Each path below is one point turned by a fixed rotation once a step. After each direction that follows a path, write how fast that rotation turns it, in degrees a step (0 if it stays still).
Each turn is a multiple of 5 degrees from 10 to 175, or 0.
Each row of a path follows its step; steps can be skipped.

step 12: [  7  20   3   2 -10   9  19   5  -4 -15   0   9  -7 -13  19   7   0   6
  -2  -5  -5  -8   3  12  -3   6 -24  20  -5   5  -9  -5  -2   3  -9  -5
  12 -22  19  -1   2 -13  -8  -8  27  21 -15   0 -16   1 -10  -5   2   7
  -6   3  14 -16   1  12  12   1  -2   7  -8  12   9   1 -11   7  18]
step 18: [ -4   3   0  15   6 -23 -14  11 -23  -4 -17   6   8 -13  12   0  -1  -1
  -5  -4   4  -3 -11   8  -5   6  -6   0  -9  -2  29 -11  13 -17 -10  -9
   1 -33  25   6  -3  -9 -11 -16  20   4  -7   4  -8  15   9   5  -4  11
   3  -2   4   3 -10 -16   8   2  -3   0   1   2  -5  -7   3   8   6]
step 23: [  8  23 -12  -5   6  -8  -9   8 -14 -14  -3   7 -11 -12   3  -7  -8  24
   9  -2  10 -15 -12   9 -13   3   8  -3   3   7   1   2  -6  -3 -17  -9
  12 -17  -7   3   9  -5  15  -4  32  12 -10  -5   3 -12 -20  13  -1   6
   0   5   5 -15  -9   0  24  -2   0  14  -1 -15  -5   2 -16   1   2]
step 24: [  9  -2  -4   0  -6 -24   6 -23  16 -15 -20  -7   7 -22  -5  -1  -2   9
   7   9  -2 -10 -18   5  -5   0  14   5  -7 -10  12  -4  12  -1  15  -3
   8 -22   6  -7   0 -20   8  -8   3  -7  -1  -5  -9  16  -3 -14   1  25
 -12  13  -8 -16  -2   1   4  -2  -8  18   3  -6  -3 -12  -5  14  -2]
step 27: [  6  10  10  -2 -11   1  -6  -7  -4 -24   3  10  -7  -9  11 -11  -4   0
  -5   6   7  -8 -13 -10  -8   6  -3  14   1  -2  17 -11  -4 -11  -1 -10
   3 -11   9   4   9 -31   1   4  16  15 -13   2   8   3 -28   6  -9   2
 -19  14   8 -19  -5  -2  18  -6   4  24  -4   3  -1  -2  -2  14  15]
step 29: [  6   5   7  -8  15 -14  20  12  -6  -6  -6   4  -6  -7  -2   8   1   1
   6   1 -14 -15   4  15 -14  -9  -6  18 -22   7   8  -8  -6   3 -13  15
   9 -23  -4   7   4  -3  -5 -13  18  17  -2 -10 -29   7  12   6   2  24
   1   2  13  -8   1  -3  10  14  -3  -2  -1   1  -1 -20  -8   6  10]
step 31: [  5  -3   4  -1  -5 -19 -10   6  -2 -16  -8  13   0 -23   3  -4   5  18
   1  -2   5  -1  -4 -14   3   0  -1  -5 -13  -5 -13  -7  18  -1   5 -17
  18 -18   8   1  -6 -18   4  -2  28  14 -10  10   8  -2 -16 -11  -8   7
  -7  -7   3 -17  11   6  19 -17  -4  16  14  -6  10 -13  -2  10  12]
[-4  1  2  1  2  3  0  1 -1 -1  5  6 -8  1  1  2  4 -3 -1 -2 -2  0 -4  0
  0 -4  2  1 -4 -2  0 -1 -5 -3 -1  3  7  5 -2  1  4  3  2  0  5 -2 -3  2
 -2 -1 -3  5  1 -1 -4  2  0  0  2 -1  1 -4 -1  1  2 -2 -1  0 -1  1 -2]
170
[ 0  3  1 -6 -4 -1 -2 -2  2 -1  0  1  1  3  0  1 -1  4  0  4  1 -1  0 -3
  0 -3 -3 -1  6  0  1 -1  4 -5 -2  0  3  4 -2  1  0 -1  1  0 -3 -4 -2  0
  0  6  6 -2 -3  4 -2 -3  2  0  3  3  1 -4 -2 -1  7 -1 -1  4 -2  1  5]
100
[ 2 -4 -2  4 -5  2  2  1  0  6  0  0 -2 -2 -1  3 -4 -2  2  0  1 -1  6 -2
  2  0 -3  2 -1 -1  2  1 -6  3  1  2  4  3  0 -2  0  1 -4 -2  0  0 -3  2
  1 -1  1 -4  3  6  5  2 -3 -2 -2  1 -5 -2  2  2  2 -3  0 -1 -3  1  7]
80
[-2  1 -4 -3  1  1 -3  1  0  2  0 -2 -1 -3  1 -6  2  1  0  2  1  0  6 -2
 -1  4  4  5 -1 -4  0 -3 -3  0  1 -5 -2  0 -3 -1  2  1 -1 -3 -7  0  0 -1
 -3  1 -2  7  6  2 -3 -1  2 -4  0 -2  3  0  0 -5  2  1 -6 -1 -3 -1  0]
115
[ 2  1  2  3  2  5 -3  2 -3 -2  0 -1  2 -1  0  5  2 -1 -2  2 -3  4  3  3
  3  0 -4 -2 -1 -3  1  2  5  0  2 -3  5 -3  6  0  0  1  1 -4 -4 -1 -4  2
  3  0  0 -6  2  0  0 -1  5 -6  4 -3 -3 -1 -2 -2  2  1 -1 -1  0  0 -6]
110

step 2: [ -9 -10  -1  -4 -12   3   3   4  18 -24   6 -10   5  16   2 -15   1  -8
  24  -9  -2   5  -6 -16 -10   2  15 -12  17  -7   5  -9 -10  21 -17  -8
  11  11   9 -20  -8   8   1  10   9   9   6   5  16   8   8 -28 -31  -3
   1  -5 -18  -1  -1  11   5 -10  -5  11  12   3 -12 -17  -9  -5  -6]
step 17: [  4   1  11 -15  -4   8  27   8  -3  -8  -2 -24 -15   3  -3  17   7  22
  15  -7  15  -2  -6 -29   9  -5  13  -3  -2  21 -13  -9   8   7 -19  -7
  -1 -13  -4   8  -2   7  -7  19   9   7  -3   9   4  -8  20 -24 -21  15
   2  -8  14  -6  -4   3   1 -15  -6  17   0  -4  -3  -7   5  12  -1]
step 21: [ -2   1 -13   3  12  14   1   4  17 -20   3 -12  -1   2  24  -9   3  -3
  -4  -8 -19  28   4   0  -3  10   0  14  -4   3   1  -9  10  -1 -11  -5
 -11  -8  18 -24  -2  -1  -4  -7  -1  12 -18 -12  -6   7  -6 -21  -8  -6
 -29  -1  -4   2 -30  20   1 -18  -3   7   8  15  -1 -16 -10  -3  -8]
step 24: [-10  14   0  -5   1  17  -5  19   1 -16  -7 -13 -27   3 -13  11   1 -10
  27  11   7 -13   8  -2 -24   4  -8 -10  -4  20  16  -9   3  -1   0 -14
 -21  -1  -8 -25 -10  14 -16  -3   0 -10  -9  17  -9   6  -2   4 -11   2
  -2   8   2  10   4  12 -10  10  -9   7  -8   6 -22 -17   9  -9  10]
step 27: [  2 -21  -8   4 -10   2  -4  13  -2   0   5 -14  -8  12   8   6   8   5
  14  -5   4 -14   0  -9  -1  10   6  -4  17  22   5 -24   5  18  11  11
   6 -14  20  -3   4   4  -5  15 -26  12   5  -7   8 -15  -6  -2  11   4
  11  -9  16   2  -8  13 -20 -23  -7  -9  -6   2 -30   9 -18   9  -4]
step 30: [  8  10 -12  15   5   4   3  -5  23 -10  10  -9  -9 -15  -8 -25 -12  22
 -13   1 -12 -16  13  11 -10  17   0  -9   3  11   6 -25  26   0  -1  15
   1  -2   8 -18 -16  -8  -2  -6  -6   9  -5   4   4  -6 -10 -13  11 -17
  14   8  13   6 -14  -1   2  18 -11   5  -8  -1  12  -7   8   7 -13]
step 34: [-18  -8  -3   5 -11   5   0   7  17  -5  20 -11  -8   0  -7  15  -8 -20
   9 -18  -2 -21  -8 -21  -7   2  -1 -12  20   4   6   7   5  -8 -12   4
   0  -2 -12 -23 -10  -4  10  27  -2 -18  15   3  -6   9  16 -21   5  15
   6   0   1   3  -4  -6 -15  16   5  -7  -1  -8 -13 -11  -3  26  -4]
[ 0 -5  4 -1  1  1  3  1 -3  1  0 -2  3  2  6  1  1  3  0 -1  4  6 -2 -5
  3  2 -1  6  2  3 -3  4  5  3  1  5  2  1  4 -6  0 -4 -3 -1  0  1  1  0
 -5 -4  0  1  0 -1 -5  0 -1 -1  3 -1  1 -2 -4  1 -1 -3  0  1  0  2  0]
175
[-1 -2  0 -2  2  2 -3 -2 -3 -2 -1 -3  3  1  3 -2  2 -2  5 -1  2 -5 -5  1
 -1 -2  2 -1  3  1  0  2 -4  1 -2  3  1  4 -4 -1 -1  1  1  3  0  2 -4  2
  1 -1  2  1  6  1  2  4  2  2 -1  1  7 -8  7 -1 -2  1  1 -1 -1  5  0]
45
[-4 -1  6 -3 -2  0  1  4 -1  2  0  4  4  0  2  1  0 -4  0  0 -5 -3 -3 -1
  1 -4  3 -8 -3  3  1  0  3 -1  2 -1 -3 -1  1 -3  5  3 -6  4 -2 -2 -3  1
  4  0  2  0  0  2 -2  1  3  2  3 -3  1  1 -2  2 -1 -2 -2  6 -3  0  4]
35
[ 2  3  1  2 -4  1  2  2  2 -3  2  5  2  3 -3 -1 -3  3  2  1  3  2 -1  2
 -4 -2  5 -2 -3 -3 -1  0 -1  0  2 -4  6  3  2 -5  1  6  0 -6 -1 -1  1 -4
 -1 -1 -2  3  1 -1  1  1 -1  0  2  2 -1 -6 -4 -4  2  0  3  0 -2  5  1]
60
[ 0  4 -2 -1 -1  3 -1 -3  2 -2 -1  3  5 -1 -4 -4 -2  1  3  5  3 -1 -3  0
  0 -1 -1 -7  2  1 -2  3  2  1  1 -1  1 -1 -2 -1 -5 -6  0  2 -2 -1  4  3
 -3  1  3  1  1 -6 -1 -1  1 -4 -2  2  4  1 -2  5  3  5 -6  2  2 -2  0]
65

step 1: [ 20  -7  -4   0 -20   4   7  12  -7  43 -19  -6  -9   0   5  14   6  -1
 -18  12  19   5   3  25  -5   0   7 -10  17   9   6   1   2   8   6 -13
 -19   8   2   5  -7 -13  11 -12  -2  -3   6  11 -15  -3  -1   6   0  13
  -3 -21  -6  -5   7   3   2   9  -2  11  16  19  21   7  -1 -11  -5]
step 17: [  9 -11  -3   2 -21   4  -3   2  10  25   5  -8 -13  -1   0  -4   2 -16
 -12  20  11  20  22  21   3  -1   4  -1  -5   0  18 -18 -10  17  -6 -31
  -6   9  -4  15  -3   6  11  -1   3  -1  10 -20  -2 -16   0 -14 -22   3
   8   5  13  -3  -7 -10  18   0 -13   8  10   5  10  -4  -8  19   8]
step 18: [  8  -2  -2  -8  -3  20  11   4  18  32   3   6   9 -13  -1  -7  -7   4
  10  18   7  11  -1  32 -12   9  -2   2   9   6  18  16  -2   9   9 -22
 -10   4   8  12 -18 -11  -3   3 -14  12   3  -1 -12 -11   5   6   4  12
  -3  -7   2  -5  -9 -20 -11  21  -2  16  -7   4  -2  -5  -1  13  25]
step 25: [  3 -19  24  13  11   8   6  -6  26   7   1 -13   8  -3  -8  -2   7   0
  -9  26   8  11   0  22  -3   5  -4 -20   9  -5  -6   9   7   3  22  -2
 -33   3   2  -4   0 -14   7  -4  -7  12  -1  -7  -6  -9  11  14  -6   1
  12 -15  -3  -8   6 -22  -2  22   7 -10   2  -4 -11 -19   2  19   2]
step 26: [ 21  -8 -11 -11 -10   7   6  -6  21  11   9 -33  -4 -17  -1  11   1  -4
 -11  20   4  21  18  12  -4  -7   8 -16   0  -4  -3  -9  -1   2   9 -13
 -14  14   0  -6  11 -14   8 -31  10   1  -7  11   3  -5  -3  -5 -17   7
   6  -1  18 -10  -6  -8   9  -2   6   8  15  19   2  -8  -8  10 -16]
step 29: [  1 -21  10   8 -26   2  -9  -3   3  22 -13  -9   1   0  23  -6  -9 -14
 -10   2   9   7  10  11   0   8   4 -14  11   2   2   4  -6  28  -6 -14
 -23   5  -1  -5  -3   6  21   6  -2  -1   1 -19 -13 -30 -11 -15 -13   3
   4  -2   6 -20 -14 -18   7  16   6  -2   3  -4   0   3 -10  -2  16]
step 31: [ 22 -14  10   6   2   9   4   2   9  16 -15  -2  -3 -15   7 -15 -13   1
  -4  26  16   8   8  31   8 -12  12   0   6  -7   1  -1   9  21   4   7
  -9   1  18   4  -6 -23  -8 -13  12  15 -11   1   6 -13   3   2 -13   8
  -4 -10  -6  -1  -3  10  -2  21   4  18  22  15   5   9  15  12  -2]
[ 0 -1  0  1 -4 -1  4 -1  0  0  0 -3 -2  2 -3 -2  2  4  2  2 -3 -1  3  4
 -5  3  0  0  9  4  5 -1 -5  1 -1  0  2  5  1  0  1 -3 -3 -5  4 -2 -2 -1
  1  2  3  0  1 -3 -5  2 -3  3 -3  0  3 -3  0  6 -1 -1  0 -5  3 -1 -1]
85
[ 3  4  2  1 -6  3  1  4 -1  4 -1 -2  1  3 -1  5  6  1  0 -6  0  1  4  0
 -3  0 -3  1 -3 -1  2 -3  4  3 -1  3 -2 -1 -2 -3  1  2  4 -2  2  1 -1 -2
  1  0 -3  0 -2  0 -3  1  1  0  1  0  5  2  7 -2 -2  4 -1 -2 -7  0 -3]
115
[ 1  4 -3  2 -4  0 -1  1  1  0 -1 -4  2 -2  0 -1 -2  3  1 -2 -2  1  1 -2
  8  3  2 -6  2  5 -3 -2  0 -1 -2 -4  6  0  2  1 -3  6 -1  4  0  3 -1 -4
  1 -2 -1  1 -3 -5  2 -3 -5 -1  2  2  2  3 -1 -2  2 -1 -3 -5  1  3 -2]
145
[-3  3  0 -5 -2  5  2  2  3 -1  2 -6 -1 -2  2  4  1  3 -2  0 -3  2  0 -4
  2  0 -4  0 -2 -2  0  2 -1  0 -4 -5  2  1  3  2  3  2  3 -2  1 -4 -4  1
 -3  0  4  0  0  0 -2  3  2  1 -3  2 -1  3  3  1  0 -7 -1  8 -2  1  7]
120
[ 0  1  0 -4  2 -1  1  3 -5 -6  5  0  2 -4 -4 -3  5  1  2  0  0 -3  5  3
  1  1  0 -1  0  1 -2  0  7 -2 -3 -3 -2 -1  1 -2  2  2  2 -4  0  1  4  0
  3 -2  2  4  0 -1 -3  0  1 -6 -1 -3 -2  0 -4  0 -7  3 -1  0  3 -1  3]
155
[-1 -1  1  0  0 -2 -2 -4 -4  1 -2  1  0  2 -2 -5  2 -5 -1 -5  3  5  9 -3
  0  5 -1  2 -2  4 -1  5 -3  2 -2  1 -1  2 -1  1  2  0  1  4  4  1 -1 -4
 -2  2 -1  1  1 -3 -2 -1 -2  1 -3 -3  1  1 -1  0  1  0  2  8  1  1  0]
55

step 3: [  0  21  -4 -12   2  14 -17   5  10  -3  -2  22  13   8 -10  -1   3   4
  -1  -8   1  12   1  -5   8  -2  26  -1  -6  14 -11   2   1  -6 -10  10
   2 -35 -10 -15  -1  15  22  -2  -1  -4  -6   1  -1   3   2  10   5 -14
 -12   8 -14  16 -11  -3  -3   2  -9  -2   6 -15  25  13  21  16 -27]
step 7: [ -2   9 -11   1   3   1 -19  -7 -21  -9 -15  31  15   9  12  -7  18   3
  -5  -6 -16  -4   3  -8   0   4 -10  -2  11  -2  19 -13   5  -5   1  -7
   1 -12  -8   1 -27   2   5 -14 -12  -7 -15 -12   7  -3   9  28   4 -21
  17  -8 -14   2   3   5  -9  29   5  -9  12  -9  -1  -1  -1  -7  -7]
step 13: [ -3 -20   4  -6  13  21 -18 -21  -8  -3 -10  21   4  -3  20  19  10   4
  10   8  20   4 -11 -15 -11 -15   3   2   1  15  -1  -8   9 -14   2  -8
   3 -22 -10   4  -2  -6  15 -14  15  24   9   8  12   9  17   0 -14   1
   4   5  -1   2 -11 -17  -3  10  11   0  11   3  14 -17  -4   9 -15]
step 17: [-12   0  10   3  -1 -13   5 -20 -25  -9   7  11  11   6  -4  -4   9  -5
 -18  17  -3  10  11 -14   3   4  14 -14 -12  -6   1 -12  12  -1 -13  -2
  15   0  -8   1   2  10  14  16  -4  27  -6  -8 -16  -7  13   8  -5 -13
  16  -5  11  26 -24  -8   3   7  26  -1  16   3  -8  -4  -1   6 -16]
step 22: [ -3   7   6  -3   8   6 -19  -1 -16   0 -11  12  14   6  15 -19  12 -11
 -14   7  -1   9  -2 -12  -3  -6   0  -6  10 -19   4   2  21  12 -19  16
  17 -19  26  -3   3  17  17   2 -11   9 -30   2 -21 -10   6   5  -1  -6
  -6   7  10  12 -12 -10   4   6  15 -15  11   9  14  -1   2   2  -9]
step 25: [ -5 -12   6 -17   5  28 -11 -11   9 -20 -10  24   7 -24   6   4  -8   0
   1   7  10  -2  -5  -3 -13  -9  11   9  -7  12  -4  -7   4   9  -6 -20
  -8   1   2  -2  -5  -4   6  -1 -16  10 -12  13  23  -1  14  -4   1  -3
  11   2  -2   3   9  -9 -22   8 -14 -20  10   4  -2 -26  -3  10 -28]
step 29: [-20  -5   6  -5  -8 -16 -10   2   6 -17 -26   5  11  12  11   4  -5   2
  -6   8   1   8  -3  -7   3 -11  16  -3 -12   3   6 -11   7   2 -12  23
 -16  -6  -7  -1  11  18  26  21   7  17   3  16  -2  -8  22   4   3 -21
   8  -7   2   2  -4  -9  -5  18  20   6  17  -6  -2  -5   2   4 -23]
[ 0  0  0  2 -1 -2 -1  2  4 -4  3 -4  2 -2 -2  2 -3  3 -6 -3  4  0 -3 -1
 -4  4  7 -1  0  7  3 -1  0 -4  0 -3  1  1 -4 -2  0  3 -1  3  5  3  3  1
 -5  2  0  6  1 -2  0  0  0  0 -2 -4  2 -2  1  2  3  1  3  1  2 -2  3]
25
[ 0 -4  0 -1  2 -9 -3 -4  0 -1 -3  0  3 -4  1 -4  0 -2 -4 -6 -1  1  4  2
  1 -2  7  0 -1 -2 -1 -2  1  2  6 -3  1  2  1  2  4 -1  1 -2  2  2 -2  0
 -1 -1  1 -2 -1  5 -2  0 -1 -2  3  4 -4 -2 -2 -4  0 -1  6  1 -2  0  1]
110
[ 2 -2  4 -4  4 -1 -1 -7 -3 -4  0  0 -1 -2  1  0  5  0 -3  4  1  1 -6  1
  1  1 -1  1  0  0  0  1 -2  0  1 -7  1  2  1 -1  0 -3 -3  0  4 -7  4 -2
  8  2  1  2 -2 -2 -2  1 -3  1  0 -2 -2  1  1 -1 -2  2 -4 -2  3 -5  2]
55
[-4 -2  0  1 -1  2 -3 -1  4 -3 -4  3  2  1  1  1  0 -3  0 -1  5  2  0 -3
  2  0 -1  1  1  7 -3 -1  5  4  2  2  1  3  5 -3  2 -1 -2 -4 -3  1 -2 -4
 -1 -2 -3 -2 -4 -5 -4  1 -3 -1  0 -4  5  3 -6  0  1 -1  1  0  1 -1  3]
115
[-2  3  2 -3  2 -4 -1 -3  2  2 -1 -3 -2 -2 -3  2  2 -4  1  1  0  3  0 -3
 -1  0 -3  0  0  0  2 -3  3 -1  0  2  0  1  3 -7 -5  2  2  2  2 -2 -3  3
 -2  1  6 -3 -3  0 -2 -3 -2  0 -8  1  1 -6  3  3 -4 -4  2  0  2 -1 -4]
155
[ 4 -3  2  0  5 -1 -5  0 -1 -1  1  0  2  0 -2  4  1  1  1 -2 -6 -5  2 -2
  0  3  0 -6 -1  0 -4  4 -1 -2 -1  3 -4 -2 -1  3 -2  6 -4 -2  1 -7 -6 -3
 -1  0 -3  1  1 -4  0 -1  0 -2  2  0  1 -3  0  2  0 -4  5 -2  4  0  3]
90
[-1  4  1 -5 -1  3  3 -2  1 -1 -5 -5  5  0  2 -1 -4  1 -4  1 -3 -5 -1 -4
 -2 -3  0 -1  2  2 -2  1 -3 -4  4 -5  1 -3 -2  1 -1 -3 -2 -3 -2  2 -2  0
 -3 -3  1 -1  0 -1  0  8 -2  1 -2  2  2  0  2  1 -5 -4 -4 -2 -2  1  1]
140
